One vector is turned by the same rotation once a step. Each row is the vector after some number of steps, and that number follows the row.
The counts run from 0 to 422.
[107  94 154 151 142 136 135 176 131 144 180 116 116 143 123  95 117  82
 141 102 161 159 150 109 128 170 136  77 139 161 155 154 148 153 144  78
 108 138 161 119 133 132 120 126 161 112 107 135 117 167 143  42 143 151
 124 107 125  99 128 101 124 101 120 108 119 140  78] : 249
[134  84 155 170 132 106 105 153 133 123 152 128 128 167 114 136  99 112
 132 101 162 159 209 133 145 143 117 112 162 136 162 163  84 111 119 114
 117 152 148  90 151 146  83  94 136 120  72 136 136 127 117  97 133 112
  78 128 118 112 118 102 158  73 107 114 110 138 109] : 253
[111 100 151 153 131 129 132 172 120 151 145 130 174 141 109 106 104  87
 110 109 161 189 186 164  89 131 120 144 141 141 194 143 152 167 117 118
 127 117 172 120 108 164 114 115 141  74 116 142 112 142 111 122 136 106
 149 142 118 144 127 119 139  69 156 125 106 140 103] : 208
[140 102 139 149 161 118 138 163 162 163 128 123 140 154 146 117  93 121
 142  64 157 175 158 128 131 143 148 119 166 142 191 143 123 139 151  86
 105 148 123 115 123 147 130 122 164 127  92 152 169 179 141  92 161 118
 111 121 123 111 119 146 124  64 101 104  93 128  98] : 20
[103  77 130 168 126 129 153 117  86 145  99 130 155 172 125 143 137  86
 145 141 154 161 173 149 149 100 133 139 141 132 208 167 152 117 149 118
 124 124 142  90 132 174 108 108 144 126 104  96 103 167 132  97 118 142
 101 134 100 126 107  97  89  77 116 125 122 170 114] : 306
[145 109 136 133 124 102 106 154 192 132 130 125 129 114 123 115  82 156
 122  80 147 143 146 115 117 133 121 153 150 108 184 187 154 186 131 106
 105 156 165 142 137 121  69 129 155 130 116 194 165 143 137 119 147 107
 128  92 135 120 153 119 122  92 115 139 151 132  93] : 202
[138 125 123 188 126 107 101 145 145 141 133 104 156 150 104 129  73 130
  88 107 170 120 178 162 142 150  93 137 146 148 163 128 162 163 140  85
 139 159 150 108 145 161  98 104 147  91  84 154 112 135  99 126 122 110
 103 140  84 170 121 134 111  90 132 130 150 153 102] : 3
[146  98 136 191 147 122 124 157 159 129 154  86 136 124 103 132  48 135
 128 122 155 146 169 144 128 141 112 136 145 139 170 162 143 146 150 105
 136 166 170 105 141 108  82 110 139  96  90 172 170 109  99 107 119 107
 106 134 143 113 156  97 124 112 125 100 153 150 104] : 408
[114  71 141 125 113 110 122 110 104 132  99 151 168 168 120 126 134  75
 109  95 170 154 169 130 125 107 138 129 140 128 189 166 148 140 130 131
 134  91 167 103 130 195  92 111 146 110 126 123 118 160 145  83 137 126
 111 120 110 117 113 125 114  58 113 145 109 135 119] : 141
[ 91  86 146 162 141 119 156 136 147 158 146 101 137 147 136  96 111  94
 141 132 160 145 142 140 112 116 124 127 142 155 184 204 184 136 155 108
 140 132 148  99 128 141 102 131 170 121 132 135 140 170 140  66 173 126
 132 111 158  96 163 127 112 109 103 106 149 142 108] : 63
[145 111 145 163 145 129 118 173 150 128 157 138 166 159 116 147 100 123
 139  94 165 174 192 181 130 140 138 116 147 142 193 112 157 131 155 108
 129 122 151 126 113 172 103  88 140  94 101 133 156 136  91 126 115 117
 117 123 125 120 119 119 114  71 151  95  97 131 108] : 186
[151 102 110 163 121 124 110 122 125 152  86 133 165 133 119 132  89 118
 120 116 141 151 178 140 135 111 112 188 130 121 181 158 146 175 146 101
 103 164 151 102 146 129  78 104 131 127 104 142 120 164 132 153 109 100
 103 148  82 182 116 110 106  68 111 139 132 157 123] : 375
[112 115 130 165 124 106 149 151 163 169 124  94 129 123 124 100  69 136
 112 123 154 135 140 114 132 125 109 125 152 142 185 171 179 174 144  84
 125 154 138 105 135 135 106 146 155 109  97 159 134 172 157  69 149 109
 131 124 125 129 145 139  94 119  95 130 170 155 101] : 225
[116 119 156 149 109 126 124 197 170  82 155 168 116 166 118 117 114 130
 134 111 156 133 159 130 136 142 134  94 142 144 187 157 188 161 142 119
 110 114 153 147 128 163  89 122 144 107 140 126 138 170 139  82 121 122
 133  98 146 135 102 117  91 114 154 127 162 167 102] : 116
[136  84 104 135 132 128 139  99 127 142  91 114 151 128 123 110 133  93
 162  86 156 139 101 127 133 141 142 141 138 126 177 159 188 184 167 113
 127 123 189 109 135 151 115 122 160 141 150 161 105 177 156  80 138 149
 113 104 111 108 125 119  82  97 106 135 118 147 102] : 150
[112 104 145 163 112 117 132 156 130 102 130 142 150 137 111 120  99 127
  88 118 157 110 141 118 123 137 110 134 127 149 177 190 181 194 129 117
 133 110 184 129 142 141  73 135 152  99 132 167 135 131 125  95 118 126
 144 116 124 160 137 102  95 120 153 137 190 174  89] : 136
[ 87 102 131 141 122 110 131 140 149 158 134 124 123 153 119 124 135 105
 153 141 160 166 193 155 106 114 121 112 164 100 191 169 183 158 151 119
 118 109 162 125 143 171  77 115 142 132 118 118 115 159 131 103 166 132
 131  96 144  71 153 120  99  96 100 134 127 131 111] : 52
[138  81 159 154 149 145 127 149 129 105 168 131 180 157 123 131 118  92
 153  88 160 152 139 150 134 148 159 118 115 178 178 164 149 117 160 118
 145 121 170 119 107 151 112 101 163  97 136 141 163 141 103  82 117 133
 114 117 145 111 135  92 115  88 166  80 115 130  92] : 339
[103 106 146 153 132 125 138 172 131 153 147 126 172 141 115 103 113  97
 115 106 165 188 183 164  92 132 128 130 143 143 205 133 162 160 121 108
 125 114 161 131 104 168 120 124 152  80 111 142 125 152 106 116 145 121
 156 127 130 132 144 130 118  79 151 119 105 137  91] : 207
[128 136 136 184 130 111  91 175 164 102 164 125  89 154 110 146  94 147
 137 129 159 123 195 158 151 154  94 111 164 118 158 156 156 145 149  95
 114 160 140 119 164 140  63 102 138 120  93 133 124 122 102 109 128 121
  91 107 122 111 123 103 114 115 117 116 162 158 112] : 256
[114 138 143 143  98 108 104 168 175  97 154 159 109 154 119  94 134 125
 149 103 158 141 161 149 119 142 104 117 147 134 174 175 183 178 133 125
 100 143 162 134 134 172  95 117 145 117 152 136  75 179 144  96 141 104
 124 104 129 136  86 124 110 102 135 150 149 164 108] : 280
[139 115 143 140 106 105  96 142 140 142 120 133 151 137 111 112  80 104
  95 112 156 160 188 144 111 119  94 170 140 107 159 177 147 186 125 124
 103 156 163 100 138 130  56  96 126 100 117 141 108 138 141 136 123  86
 122 137 108 169 116 121 142  63 125 146 138 145 129] : 211
[108 106 143 160 148 128 133 174 137 145 178 109 104 136 121 100 109 101
 144 119 157 138 146 107 137 174 130  79 134 160 153 158 165 160 149  66
 110 139 156 122 136 118 111 132 162 114 102 140 127 169 138  44 142 151
 124 104 128 110 141 100 106 120 115 107 135 154  75] : 248
[127 121 133 136 106  99  97 135 167 154 122 140 123 134 123 125  85 123
 108 126 156 134 172 136 119 101  97 163 145  92 167 182 188 186 153 105
 107 157 145 114 151 134  44 112 136 131 120 131 118 160 151 121 142  96
 123 114 105 148 132 131 102  76  93 150 159 141 123] : 213
[111 110 134 143 126 106 129 161 185 159 136 134 140 129 128 111  99 146
 119  92 155 146 161 125 101 131 129 124 152 120 198 161 177 179 145  98
 128 120 162 149 135 152  87 138 163 116 111 173 161 167 125 115 163 115
 147  97 145 104 169 141  91  95 111 133 142 131  91] : 204
[121  68 122 166 144 125 171 132 126 132  95 114 135 147 130 128 122 115
 157 102 154 143 131 104 151 137 157 102 153 141 204 163 154 144 161 104
 128 103 167 106 141 151 121 135 160 140 114 159 158 176 138  67 143 155
 111 118 131  91 130 114  81 112 101 107 134 167  96] : 315
[118 110 134 127 127 127 106 157 157 175 148 153 114 147 131 124 126 105
 154 117 145 177 184 124 127 124 142 108 152 103 180 128 152 153 158  87
  83 140 135 122 138 151  92 106 132 144  99  99 116 200 153  95 141 127
 117 103 108 103 122 109 105  58  96 128  93 124 108] : 30
[149 109 112 160 119 121 113 122 140 157  95 135 150 133 121 137  82 134
 112 125 142 140 159 135 140 107 111 181 133 115 181 162 172 176 163  93
 104 171 141 109 142 125  70 110 131 120 101 135 125 164 137 143 111 106
 107 140  85 177 121 107  82  77 107 137 149 161 119] : 376
[113 140 147 160  96 104 100 178 174  88 149 151 110 148 105 103 126 137
 131 115 156 135 169 145 122 147  93 125 146 139 175 173 179 176 123 118
 104 149 161 137 138 164  91 118 144 103 138 150  78 164 129 105 134 106
 125 102 125 150  99 113 112 112 144 154 163 175  98] : 279
[128  91 150 137 141 142 125 139 127 152 152 135 185 133 128 107 141  89
 129  88 149 165 126 152 116 130 147 147  99 157 195 173 174 142 139  98
 133 136 153 138  95 153 134 127 183 103 128 150 127 176 124  94 125 133
 142 115 111 145 139 100 108  61 155 123 113 122  77] : 360
[112  95 131 153 113 106 135 123 181 150 134 106 116 127 122  90  95 119
 152 122 151 133 136 119 121 117 111 140 144 135 169 205 177 157 161 114
 118 160 163 105 148 121  86 127 154 129 138 151 125 181 160  68 168  99
 119 115 156 107 145 124 107 121  86 129 151 146 119] : 61
[130  90 122 182 135 102 116 126 124 148 109 106 179 154 109 130  92 118
  96  88 168 138 183 153 128 142 113 143 157 152 178 134 122 141 130  97
 145 139 156 100 144 171 111 100 154  99  72 166 136 134  91 134 136 115
 100 150  93 142 142 135 131  70 110 130 110 135  99] : 1
[131  96 142 134 118 108 114 139 145 104 123 155 114 171 123 149 107 112
 125  95 164 105 161  98 163 141 139  89 152 123 155 151 169 160 161 107
 117 107 160 112 167 158  56 102 134 130 119 122 145 159 155  61 120 132
  92 103 116 110 111 114  84  93  96 124 145 152 124] : 324
[114 114 148 139 112 120 117 143 139 113 139 125 115 116 118 103 138 125
 141 113 136 138 123 120 131 134 108 157 125 124 185 222 166 175 122 105
 101 159 161 132 132 131 105 152 166 135 131 168  90 162 148  87 136 137
 119  96 105 140 117  87 105 112 130 160 178 170  79] : 290
[117 134 123 151 139 125 115 172 160 111 177 125  89 151 118 108 142 107
 181 109 158 148 173 156 129 176 118  89 156 117 159 137 191 167 156 101
 107 143 170 127 146 154  97 101 144 133 131 127  82 156 119  88 146 139
 115  90 131  89 106 111 108 112 118 111 118 158  88] : 259
[152  78 159 157 127 127  90 148 131  88 151 143 160 143 108 136 114 113
 118  67 157 124 162 119 136 165 126 134 122 146 148 179 125 155 123 118
 126 131 192 120 148 134  59  99 151 111 121 174 164 113  99 116 109 127
 100 114 124 143 137  84 150  80 153 112 128 136 101] : 342
[132  73 144 185 131 140 141 157  90  97 122 119 162 146  97 131  89  97
 121 112 155 145 158 129 154 153 135 111 132 175 178 152 119 139 133 113
 126 124 175  95 127 145 116 114 140  86 101 146 138 125 111  83  88 134
 105 150 117 140 101  83 122 102 157 108 147 180 103] : 319
